One turning vector, and how many ticks it has turned:
The counts run from 0 to 355.
0.52 -0.66 0.02 -2.18 1.72 -0.63 -0.82 -1.14 -1.34 -0.79 2.31 1.90 -0.28
 -0.18 0.46 0.90 -2.48 -1.69 -0.43 0.62 -0.46 1.44 -0.30 0.80 -1.28
 -2.27 2.27 -0.13 0.72 0.34 1.41 2.51 -1.58 1.88 -1.07 1.48 0.46 0.93
 3.91
194
0.71 -0.80 0.06 -1.98 1.61 -0.37 -0.74 -1.14 -1.23 -0.67 2.09 1.68 -0.55
 0.03 0.23 1.31 -2.51 -1.56 -0.58 0.64 -0.44 1.48 -0.34 0.96 -1.28 -2.17
 2.17 0.02 0.64 0.10 1.34 2.60 -1.81 1.86 -1.17 1.49 0.43 0.87 4.30
193
-0.25 -0.84 3.39 -1.11 1.23 -1.10 -0.42 -2.23 -3.07 0.51 0.75 0.85 0.91
 -0.98 -0.22 -0.31 -0.74 -0.28 0.24 0.40 0.00 0.15 -1.42 0.66 -1.00
 -1.40 4.01 0.42 -0.75 -2.25 0.19 1.08 -0.09 -0.16 -0.53 0.03 1.51 0.85
 4.01
271
-0.93 -1.52 0.27 -1.03 0.50 -3.79 0.90 0.22 -0.73 0.31 0.74 -1.89 2.09
 1.65 -0.26 0.95 0.36 -1.66 0.25 0.73 1.05 -0.79 -0.31 0.54 -0.24 -2.79
 3.49 0.55 0.88 -1.19 -1.58 1.60 -0.80 0.51 -0.54 0.96 1.80 -1.50 3.19
297
-0.59 -1.12 -1.75 -2.02 0.25 -1.75 2.16 -0.66 0.74 1.20 -0.16 1.24 1.54
 1.41 0.18 1.15 -1.09 0.09 -1.71 2.26 1.43 1.81 0.45 2.29 0.02 -0.85
 1.90 1.15 0.02 0.84 1.25 1.89 -1.22 0.43 -1.79 1.46 -2.63 0.41 3.24
111
-0.46 1.83 0.14 -1.84 0.71 -0.94 2.77 -2.28 1.24 -0.50 0.72 1.51 1.51
 0.04 -0.02 -1.43 0.71 1.02 -1.05 0.62 2.50 1.27 -0.55 1.28 0.67 -1.32
 1.84 -0.92 0.40 1.83 0.02 2.30 1.42 -0.83 0.51 1.27 -3.40 0.68 2.76
98
-0.47 0.92 1.34 1.52 -1.21 -2.19 2.83 -1.13 0.40 0.73 1.81 -0.01 1.82
 0.91 -0.30 0.06 1.33 -1.17 0.24 1.25 3.46 1.29 -2.11 0.31 -0.85 -0.94
 1.53 0.28 -1.00 0.01 -1.18 2.60 1.33 -0.85 -0.14 1.43 -0.38 -0.38 3.78
25
-0.29 0.64 1.51 -0.61 -0.15 -2.82 0.50 -2.21 0.60 -0.13 1.10 0.13 2.99
 1.51 0.00 -0.62 0.67 -1.34 0.86 1.49 1.58 2.13 -1.90 -0.35 -1.27 -0.30
 0.84 -0.63 -0.49 -0.09 -1.30 1.38 0.33 -1.96 0.43 0.95 0.59 -0.56 5.04
318
0.87 1.66 -0.29 -1.60 0.73 -1.09 2.36 -2.89 0.11 1.78 2.77 0.66 1.43
 -0.61 -0.82 -0.54 0.55 -0.29 -0.88 0.25 2.19 1.15 -0.06 1.36 1.90 -1.27
 2.53 -0.07 0.52 1.60 -0.36 1.96 1.85 1.36 -0.07 0.65 -1.53 0.16 3.39
91
-2.32 -1.98 1.59 0.07 -0.21 -2.87 1.27 0.55 -0.61 -0.99 -0.42 -2.01 0.99
 1.34 -0.25 -0.05 -0.65 0.26 -0.13 0.73 1.31 -0.71 -0.57 -0.05 -0.52
 -2.39 3.22 0.78 -0.19 -2.17 -1.67 1.92 -0.63 -0.65 -0.77 1.05 0.73
 -1.55 3.90
291
-0.13 -0.82 -1.46 -3.06 1.00 -1.47 1.74 -0.60 -0.01 1.08 -0.22 2.02 1.71
 1.45 0.58 1.11 -0.67 -0.63 -1.42 2.18 0.92 1.92 0.17 2.69 0.37 -2.05
 2.64 0.91 0.81 0.86 1.61 1.68 -1.58 0.57 -1.28 1.26 -2.36 1.09 1.77
115
-0.28 -0.99 1.81 0.76 -0.87 -0.69 0.54 0.83 -1.30 0.43 0.87 -0.13 2.17
 1.10 0.58 2.29 -0.49 -1.69 -0.72 1.48 0.71 2.59 -1.42 0.96 -0.56 -1.62
 3.01 0.50 0.54 -1.36 0.90 1.14 -2.14 -0.05 -0.79 0.97 0.36 -1.23 4.66
334
-0.07 0.82 0.90 -0.12 0.08 -2.00 1.08 -0.70 -1.14 -0.20 1.87 -1.09 3.19
 0.46 0.38 0.10 1.76 -2.69 -0.21 0.59 1.55 0.23 -0.66 1.11 1.28 -3.86
 3.40 -0.85 1.48 -0.20 -1.09 2.01 -0.11 0.47 0.71 0.68 0.16 -1.34 2.33
13
-1.44 -1.88 0.59 -1.96 1.04 -3.35 1.30 -0.16 0.09 -0.34 -0.61 0.71 0.63
 1.00 -0.40 1.00 -1.10 1.46 0.02 0.85 1.06 0.29 -1.19 0.15 -3.06 0.57
 2.35 0.62 -0.46 -0.66 0.28 0.94 -0.99 -1.26 -1.31 1.59 0.38 0.35 5.01
252
0.70 -1.52 0.53 -2.06 1.54 0.76 0.44 -0.86 0.98 -1.65 -0.73 0.82 -1.43
 2.52 0.00 0.92 -2.19 0.43 -0.88 1.05 0.21 1.91 -1.22 1.05 -0.97 -2.28
 1.82 -0.01 0.99 -0.37 0.66 2.60 -1.86 -0.23 -0.72 1.86 -0.64 1.34 4.21
185
0.77 0.25 -0.52 -1.98 2.01 -1.04 1.70 -1.36 -0.18 -0.93 1.40 0.87 -0.83
 0.89 -0.17 -0.16 0.21 -1.48 -0.21 0.38 1.80 -1.00 -0.92 1.60 -0.22
 -4.31 2.62 -0.45 0.94 0.70 -0.40 4.08 0.45 1.45 -0.06 1.81 -0.42 1.67
 0.78
160
-0.51 -1.10 -1.79 -2.36 0.43 -1.82 1.97 -0.62 0.56 1.26 -0.12 1.36 1.56
 1.36 0.27 1.16 -1.06 -0.22 -1.62 2.28 1.23 1.89 0.42 2.38 0.16 -1.19
 2.01 1.19 0.26 0.91 1.30 1.85 -1.37 0.60 -1.76 1.43 -2.55 0.56 2.90
112
-1.53 1.98 2.90 0.29 -0.83 0.11 1.86 -0.19 -1.08 -0.58 1.89 2.49 1.30
 -0.68 1.11 -1.12 -0.41 -0.48 -0.75 1.01 1.87 3.28 -1.29 0.18 0.90 -2.53
 2.72 -0.37 0.17 0.24 1.12 2.06 0.56 -0.31 0.32 0.81 -2.32 -0.12 2.02
59
-0.32 0.00 0.66 -0.11 -0.19 -2.12 0.65 -0.69 -1.13 0.36 1.73 -1.82 3.15
 0.81 0.18 0.38 0.89 -2.58 -0.33 0.90 1.03 0.48 -0.04 1.09 1.63 -3.55
 3.30 -0.13 1.17 -0.65 -1.15 1.85 -0.44 0.94 0.12 0.50 0.50 -1.95 3.18
10
-0.84 0.71 0.15 -1.11 0.07 -0.48 3.21 -1.55 1.53 -0.63 -0.37 1.11 0.76
 0.52 -0.14 -0.74 0.05 1.79 -1.57 1.13 2.63 1.33 -0.79 1.54 0.11 -0.92
 1.77 -0.22 -0.10 1.14 0.42 2.48 0.71 -1.25 -0.24 1.66 -3.97 0.77 3.33
102
1.23 -0.05 1.59 0.25 -0.65 0.84 1.33 -0.75 -0.50 1.62 1.01 0.16 1.56
 1.50 0.02 2.07 -0.20 -1.30 -1.17 1.71 1.10 3.75 -1.60 1.62 1.11 -1.60
 2.87 0.56 0.75 -0.59 0.90 1.10 -1.24 0.34 -0.64 0.65 -0.57 -0.40 4.54
45
-0.92 -1.94 0.29 -3.73 1.79 -3.51 0.21 -0.03 -0.72 0.33 -0.70 1.04 1.77
 1.68 0.23 1.20 -0.84 -0.03 0.12 1.12 0.00 0.99 -0.79 0.65 -1.83 -0.91
 3.06 0.45 0.80 -0.72 0.68 0.12 -1.92 -0.84 -0.74 0.91 1.15 0.35 3.47
258
-0.77 -1.80 0.53 -3.81 1.99 -3.28 0.18 -0.05 -1.01 0.22 -0.74 1.13 1.81
 1.64 0.31 1.23 -0.76 -0.17 0.24 1.12 -0.23 1.14 -0.76 0.79 -1.64 -1.25
 3.37 0.36 1.03 -0.76 0.70 0.05 -1.87 -0.76 -0.56 0.86 1.23 0.57 3.26
259
-0.72 -0.97 -1.24 -1.25 -0.17 -1.33 2.72 -0.89 1.16 0.74 -0.37 0.86 0.98
 1.12 -0.17 0.76 -1.01 1.03 -1.95 2.04 1.96 1.59 0.05 2.02 -0.16 -0.37
 1.71 1.02 -0.45 0.75 0.93 2.19 -0.70 -0.10 -1.76 1.71 -3.25 0.33 4.07
108
-0.56 0.80 0.63 -2.93 2.25 -2.99 0.75 -1.65 -0.44 -2.02 1.42 1.34 1.15
 -0.87 -0.19 -0.67 0.51 0.43 0.53 -0.91 1.21 -0.79 -1.00 0.03 -2.20
 -0.95 2.51 -1.63 0.81 1.03 -0.16 1.77 0.62 -0.71 0.78 1.55 0.01 0.75
 4.00
240
0.46 -1.28 0.46 -2.25 1.66 0.63 0.56 -0.82 1.13 -1.83 -0.80 0.94 -1.28
 2.86 0.07 0.66 -2.13 0.47 -0.74 1.15 0.27 2.03 -1.28 0.91 -0.99 -2.31
 1.65 -0.19 1.04 -0.17 0.45 2.54 -1.69 -0.61 -0.63 1.91 -0.65 1.34 3.99
184
-0.08 -0.39 -0.63 -3.30 1.85 -1.59 0.74 -1.90 2.13 -1.60 0.07 1.59 -0.28
 3.08 0.05 -0.78 -1.70 0.06 0.12 1.65 0.93 2.23 -1.01 0.11 -1.16 -1.82
 0.14 -0.43 0.57 1.02 -0.41 2.58 -0.53 -0.96 -0.29 1.90 -0.50 1.44 3.29
178
-0.11 1.48 2.05 0.96 -0.32 -1.21 2.27 -0.61 -0.91 -0.66 1.47 -0.40 2.15
 0.26 0.18 -0.06 2.33 -1.83 0.02 0.26 2.76 0.10 -2.04 0.96 0.16 -3.31
 3.22 -0.97 0.67 -0.23 -0.92 2.70 0.91 -0.58 1.06 1.19 -0.46 -0.39 2.15
18
-0.74 0.55 1.41 -0.98 -0.10 -2.88 0.47 -1.62 0.84 -0.69 0.65 0.30 3.26
 2.00 0.34 -0.59 0.55 -1.22 0.71 1.59 1.26 2.60 -1.63 -0.25 -1.12 -0.69
 0.67 -0.84 -0.05 0.08 -1.05 1.19 -0.21 -2.35 0.64 1.05 0.24 -0.80 4.69
320
-0.20 1.27 2.15 1.69 -0.76 -1.29 2.75 -0.85 -0.40 -0.07 1.66 -0.09 1.64
 0.33 -0.11 0.02 2.08 -1.34 0.04 0.55 3.39 0.30 -2.48 0.66 -0.52 -2.19
 2.49 -0.48 -0.22 -0.30 -0.98 2.90 1.25 -0.71 0.54 1.32 -0.55 -0.14 2.79
21
-1.28 -1.80 -0.37 -0.83 0.36 -0.46 1.58 -1.06 0.53 -0.93 -0.02 -0.84
 -1.08 1.56 -0.32 -0.78 -2.49 0.75 -1.59 1.45 1.07 -0.05 0.77 1.25 1.27
 -3.49 2.16 1.25 -0.19 -0.71 -0.82 3.65 -0.36 1.13 -1.75 1.42 -1.59 0.03
 3.04
147
0.88 0.62 2.81 0.41 0.35 -1.46 1.56 -1.92 -0.79 0.38 1.03 -0.34 1.37
 0.84 -0.68 0.22 1.95 -1.15 0.79 0.30 2.37 0.05 -3.00 0.55 -1.17 -1.62
 2.90 -0.54 -0.21 -1.19 -1.36 2.03 1.08 -1.21 0.81 0.89 1.53 0.56 3.64
310
-0.91 -0.46 2.25 -0.17 -0.45 -0.69 0.90 0.47 0.56 -1.53 -1.05 -0.12 2.40
 2.48 0.70 0.69 0.14 -0.51 -0.35 1.50 0.93 2.87 -1.93 0.47 -0.75 -1.80
 2.23 -0.70 0.91 -1.01 0.05 1.15 -1.71 -2.48 0.38 1.15 -0.68 -0.96 4.36
327
